which system made each run:
k_518, trace 1 (7 x 32):
[[-18   3   3  15  10   4 -18  13   3  -7 -16  28  -5   1  -9  -1 -34 -14
    1  14  22 -18  -3 -12  13 -38   8  33 -10  12   5  -8]
 [-24  -6   4   8   8   1 -11   8   8  -7 -24  23  -3   2 -13   1 -37 -16
    5  15  31  -7  -4 -12  12 -19  18  36  -6   2   0  -6]
 [-25 -11   9  -2   7  -7  -5   8  12 -10 -29  18   0   7 -12   3 -34 -18
   13   8  32  -3  -2 -12   2  -7  22  35  -4   0  -4  -3]
 [-22 -19  18 -10   6 -11  -5   8  15 -14 -36  19  -1   8 -15  -4 -27 -18
   18   5  23   1  -2 -10  -7   9  22  33  -8   2  -3   1]
 [-13 -25  25 -18   1 -17   1  12  16 -10 -40  16  -5   6 -15 -10 -24 -18
   19   6   9   9  -6 -14  -4  25  19  22  -8   2  -1   7]
 [ -1 -26  31 -19  -6 -14   5  13  10  -4 -36  13  -9   4 -13 -14 -22 -15
   17   7  -3   7 -16 -18   1  31  15  10  -9  -2   2  13]
 [ 10 -23  32 -17 -11 -10  12  11   6   6 -30  11 -13   4 -16 -11 -17 -10
   16   9  -6   5 -23 -22   8  34   9   2 -13 -13   1  16]]
k_893, trace 2 (7 x 32):
[[ 29  11  -5   6 -18  11  20  -8 -18  22  29 -14 -16  -3   6  10  19  22
  -10   1 -11   4 -14  -3  16   5 -10 -39   7 -25   3   9]
 [ 24   8  -8  -3 -16   5  21 -12 -13  10  25 -23  -4  -4  13  10  29  22
   -7 -10 -12  11  -1   6   0  20 -11 -36  15 -21  -3   7]
 [ 13   1  -8 -14 -10   1  23 -16  -2   2  16 -29   2   1  11  10  27  18
    0 -16  -2  21  10  10 -12  32   0 -31  21 -20 -10   2]
 [ -3  -4 -10 -15  -7  -1  20 -17   3  -1   5 -28   8   1   7  16  16  11
    6 -18  21  24  15  12 -14  32  14 -13  26 -22 -12  -7]
 [-13   0 -14  -4  -1   3  15 -16   1   0   4 -24   6   2   1  27   3   6
    5 -12  40  20  15   6  -8  16  21  -2  25 -26 -12 -10]
 [-16  12 -21  12   2   9   9 -17  -4   4  13 -19   6   4   1  28  -4   4
    1  -5  46  12  15   6  -1  -8  17   8  22 -23 -11 -15]
 [-14  21 -29  20   7  15  -3 -16  -9   4  24 -13   9   3   5  26  -4   8
   -7  -3  38   2  15  11   2 -30   7   7  18 -13  -4 -19]]
k_677, trace 3 (7 x 32):
[[ 26 -14  17 -26 -14  -4  19   0  -1   1  -1 -14  -4   1   2  -7  23   8
    2  -8 -26  12  -7  -3  -8  45  -6 -25   3 -12  -1  16]
 [ 13 -25  31 -24 -12 -12  11   8   5   1 -28   6 -10   3 -11 -12  -5  -6
   13   2 -16  11 -16 -15  -3  44   5  -9  -7 -10   1  18]
 [ -1 -20  28 -11  -5 -10   4  13   6   0 -34  15 -12   4 -17  -5 -28 -13
   16  12  12   6 -19 -20   8  20  19  15 -10 -10   1  10]
 [-17  -6   4   7  -1   0   4   4   3   2 -20  14  -9   5 -15  11 -35  -9
   10  13  42   4  -8 -16  13 -11  25  20  -2 -16  -3  -4]
 [-23  10 -17  18   4   6   4 -10  -3   6   5  -4   0   5  -6  26 -19   0
    3   7  51   4   7   0   9 -21  19  17  13 -20  -6 -14]
 [-14  14 -26  10   7  11   5 -16  -5   0  21 -24  13   1   6  27   7   9
   -3 -11  36  10  20  14  -4 -10   8   0  22 -15 -10 -18]
 [ -2   7 -22  -7   3   4   9 -19   2  -6  21 -31  15   0  13  16  28  15
   -4 -19   5  14  27  21 -20  14  -1 -13  25  -4  -9 -11]]
k_81, trace 4 (7 x 32):
[[-24 -17  14  -9  12 -13 -14  12  20 -20 -38  21   6   4 -10 -14 -23 -23
   16   4   9  -2   6  -4  -9   2  14  34 -13  19   1  -4]
 [ -8 -16  19 -10   8 -15 -13  16  16 -15 -31  27   1   1  -5 -27 -14 -16
    6   9 -22  -9  -4  -7  -6   3  -4  18 -21  27   6   9]
 [  5  -4  11  -6   4 -10 -19  17   8 -11 -12  24   0  -4   1 -32   2 -10
   -6   3 -43 -16  -4  -2  -3 -10 -17   6 -22  33  10   9]
 [ 10  10  -2   8   5   7 -23  12  -1  -6  12  13   3  -6   9 -19  13  -2
  -12   0 -41 -24   1   6  -1 -26 -26  -2 -14  32  10   2]
 [ -1  23 -22  18   9  16 -17   4  -7  -5  24   8   5  -7  12  -3  10   5
  -18   0 -16 -22  11  13   4 -46 -19   2  -3  23   5  -7]
 [-14  27 -28  27   9  12 -14  -3  -8   1  23   8   2  -4   7  10  -4   4
  -15   6  15 -17  10   8   9 -54  -5  12   0  10   1 -10]
 [-19  15 -13  26   6   9  -7  -3  -5   8   6  11  -7   0  -4  15 -25   0
   -4  12  36  -9  -2  -5  18 -43   7  19  -2  -3   0 -13]]
k_355, trace 5 (7 x 32):
[[ 31  -8  21  -5 -22   2  17  10  -9  13  -5  10 -25   0  -6  -7  -3   7
   -1  12 -20  -2 -31 -20  17  14  -5 -20 -11 -18   6  19]
 [ 30   7   6   9 -23   9  16   1 -18  27  15   4 -26  -2  -1   2   4  15
   -9  12 -13  -5 -26 -15  26   0  -7 -30  -9 -20   2  13]
 [ 23  16  -6  22 -15  13  11   0 -21  27  26   3 -22  -5   1   8   0  14
  -12  16   2 -10 -22 -12  28 -24  -9 -22  -6 -18   6   5]
 [  7  17 -11  28  -8  14   4  -1 -21  25  18   7 -21   0  -5  17 -11   9
   -9  20  20 -11 -16 -10  27 -36  -2  -6  -8 -17   3  -2]
 [ -5  12  -6  27  -6   8   5  -1 -10  19   7   7 -19   3  -9  19 -24   1
   -1  16  38  -5 -12 -11  25 -33  14   8  -4 -18   3  -8]
 [-12   4  -3  15  -6   2  12  -5  -5  11  -6   4 -13   5 -12  20 -28   0
    7  13  47   7  -9 -14  16 -12  22  12   2 -25  -4  -5]
 [ -9  -6   1   3  -8   0  20  -9   0   7  -8  -8  -8   7  -9  20 -19   2
   11   5  47  17  -3 -12  10  15  26   4  13 -33  -9  -2]]

runs to name:
trace 6 (5 x 32):
[[  3 -12  22   4  -9  -1   2  15  -1   6 -22  24 -19   4 -15  -7 -31 -10
    9  20   8  -6 -28 -27  23  -4   9  12 -14 -12   5  10]
 [ 24  -8  24  -2 -17   1   4  15  -6  10 -12  22 -24  -1  -7 -15 -10  -1
   -1  17 -22 -11 -30 -24  19   7  -6  -8 -19  -5   9  20]
 [ 33   3  11   0 -15   9   5  10 -12  12  14   4 -18  -5   1 -12  14   9
  -10   5 -41 -12 -22 -10  16   2 -19 -29  -8  -3   9  11]
 [ 29  18 -13  13 -14  11   7  -4 -14  15  33 -12 -10  -5  12   3  28  21
  -15  -3 -25  -3  -5   4  12 -10 -21 -35   2  -3   2   2]
 [  7  23 -25  14  -5  18  11 -13 -15  10  38 -23  -2  -2  12  22  21  20
  -15  -5   9   0   6  11   3 -16  -7 -20  15 -16  -1  -5]]
  k_81
trace 7 (5 x 32):
[[ -1   2  -6 -17  10  -3 -16   2   9 -22   2  -4  19  -1  13 -15  28   2
   -8 -15 -37  -7  21  20 -25   3 -18  -1   0  31   3  -3]
 [-16   9 -21  -3  19   3 -18  -6   5 -21  11  -7  23   0  14  -2  22   0
  -10 -15 -13 -11  30  23 -25 -16 -12  13   4  26   0 -11]
 [-30  11 -21   8  21   1 -20  -5   9 -18   6   0  22   0   7   4  -1  -8
   -2  -7  13  -4  26  18 -14 -30   3  25   9  19  -3 -16]
 [-30   3  -7   9  19   1 -21   3   9 -18 -14  13  14   3  -6   3 -23 -17
    4   2  24  -8  13   0  -3 -28  11  38   2  17  -2 -14]
 [-24  -5  12   4  10  -5 -18  15  11 -13 -29  26   1   5 -11 -10 -32 -21
    7  14  14 -12  -1  -9   3 -20  12  38 -16  16   3  -6]]
  k_81
trace 8 (5 x 32):
[[-20 -23  21 -19   8 -16  -5  11  20 -18 -39  14   5   4  -9 -13 -18 -19
   18   0   6   4   3  -5 -12  23  15  28  -8   8  -4   1]
 [-30  -9   6  -4  15  -7 -16   6  14 -17 -30  17   7   5  -9  -1 -30 -19
   11   4  28  -4   6  -5  -9 -11  17  41  -4   8  -1  -7]
 [-31  11 -16  12  18   2 -17  -5   9 -13  -2   9  14   0   0   7 -17 -11
   -3   1  33  -3  16   7   0 -31  13  32   8   8  -4 -17]
 [-23  19 -30  18  17   8 -14 -10   0 -10  20  -8  19  -4  11  13   6   1
   -8  -9  18  -3  25  19  -7 -34   0  16  14  14  -3 -18]
 [-10  17 -26   0  13   3  -8 -12   3 -13  20 -13  19  -4  17   1  27   9
  -13 -15 -10  -4  27  26 -22 -15 -15  -3  11  17  -3 -11]]
  k_677
trace 9 (5 x 32):
[[ 11  -2   6   8 -18   6  21  -5 -11  23   2  -6 -22   4 -10  19 -16   8
    7  12  30  11 -20 -19  23  10  17 -13   5 -38  -4   5]
 [ 17  -8  14  -1 -22   0  24  -2  -8  20  -3  -3 -21   0  -6   8  -6   6
    8   8  11  15 -22 -18  17  26  11 -22   4 -35  -5  11]
 [ 24 -10  13 -12 -22  -3  25  -2  -8  16   1 -11 -17   0  -3   3   6  12
    4   0  -7  15 -19 -12   7  37   2 -30   3 -31  -4  16]
 [ 26  -6   8 -13 -17  -2  23  -7  -4  11  10 -21  -7   1   6   1  24  14
   -3  -7 -16  17  -7   0  -1  38  -3 -35  11 -22  -6  13]
 [ 16   0  -8 -15 -10   0  19 -15  -4   5  18 -28   2  -3  11   8  31  19
   -2 -16  -8  18   6  11 -12  34  -5 -33  20 -16  -8   3]]
  k_81
